One turn sends every row of this set to another row. A few are shown first. Where does it send the rows asked after them?
Y: -6  -5  -17  -9  -21  33  -5  -15  6  -64  1  -16  7  -1  16  19  1  18  2  -19  -34  -12  25  0  7  49  21  -15  -9  1  3  -18  -6  -12  -19  29  24  -29
N: 16  -22  -27  24  -4  1  11  -10  8  16  14  -16  2  3  -14  11  26  -14  2  8  -13  11  -27  22  -6  -22  -16  -28  -20  -21  -34  9  -58  -7  1  -1  28  -31
W: -8  13  9  6  30  4  -33  -21  17  50  -7  20  5  -15  -35  -31  42  16  -3  -8  7  -5  -35  28  29  13  2  1  9  8  14  6  0  7  -20  7  -31  -10
F: 32  14  -23  15  -32  26  0  -6  15  -8  13  5  -6  -14  -19  20  7  -33  -52  -36  16  -11  -14  -10  17  19  23  -3  -5  17  -4  -22  -9  21  -46  30  -2  -30
L: -20  3  -16  -15  31  17  -38  -2  11  30  0  12  -5  -7  -15  -18  6  13  7  -1  -12  -17  -16  15  46  16  41  -39  0  2  30  -3  -16  8  -37  -10  -2  -12
U: -33  12  -10  -19  29  5  -22  -11  12  6  4  3  34  10  -36  -38  17  12  24  -11  -1  -14  -25  18  22  -25  30  10  -18  4  3  5  -18  2  -38  -2  -20  -14
T: 4  11  1  11  -30  35  -14  -19  -40  -23  11  -34  -2  -5  -13  44  10  -5  -30  -12  1  -19  -2  6  39  -9  20  32  -10  -5  15  -11  -19  -10  -31  27  -15  -16
M: -1  19  -6  -10  37  34  7  -24  27  28  -42  14  28  -1  -25  8  37  -7  -6  14  -15  -3  -11  30  -14  8  16  13  -11  -38  -18  3  -46  -13  10  0  -15  -27
S: 7  2  8  4  -43  12  8  -23  20  -48  -3  -11  7  -12  -20  -2  29  15  7  -14  -9  -1  -9  12  -30  13  -6  46  5  -2  -33  7  -10  -1  -24  39  15  -17
H: 2  1  -8  7  16  -20  12  14  -26  -26  -1  8  17  -35  -45  -6  10  1  -12  25  18  -15  7  19  16  36  4  3  4  0  -29  24  6  24  -36  50  33  -14
C: 15  22  -3  6  -24  -6  -6  -30  15  -24  2  -42  19  -12  11  18  38  -13  -41  -2  11  0  5  19  -9  2  -3  -1  9  17  33  -14  -24  26  -32  35  -22  -6
K: 7  3  -9  8  48  14  -1  -9  -13  -39  -6  -21  38  -6  -12  -6  18  3  -10  -10  -4  3  -8  5  38  26  -41  -23  -1  9  12  9  -14  -3  -36  47  53  -22
B: 9  18  -20  4  32  15  22  -18  -22  1  4  -4  33  -9  -15  10  18  2  -27  -9  -7  0  3  7  15  35  -15  -38  -8  -3  -50  -17  -5  -37  21  4  -32  -29
G: -16  24  -1  -13  7  24  -5  -12  28  13  -14  -6  8  13  1  19  38  -15  27  3  -10  17  -27  -15  14  9  41  -15  -25  -26  -23  23  -16  -30  -16  -28  21  -1
V: 8  -26  -10  10  22  -20  -6  -31  -14  -27  19  -12  -4  -20  -10  9  16  -1  -11  18  -25  13  -44  15  66  28  -8  4  -10  -11  -17  27  -11  28  -26  49  14  -29
D: -20  21  -3  19  16  -9  20  -33  1  -23  23  -7  -25  -8  -24  24  11  7  -7  3  7  0  -19  -3  -13  19  36  -41  25  -38  -14  26  -12  -26  4  19  10  12
X: 32  -24  0  17  -39  31  -11  -29  9  2  -12  3  -17  -22  3  20  36  14  -30  -4  -42  -7  -5  16  15  57  -20  5  11  2  -13  -10  -7  6  -5  40  7  -33
E: -21  26  -4  14  12  24  -23  -22  21  24  -16  -2  14  1  -26  8  17  -14  2  2  -10  19  -25  16  1  58  51  -36  -14  -7  -11  2  -8  1  41  5  -14  -19

F turns into -> T
S turns into -> X
N turns into -> B
Now these:
V turns into -> K
E turns into -> G
L turns into -> U

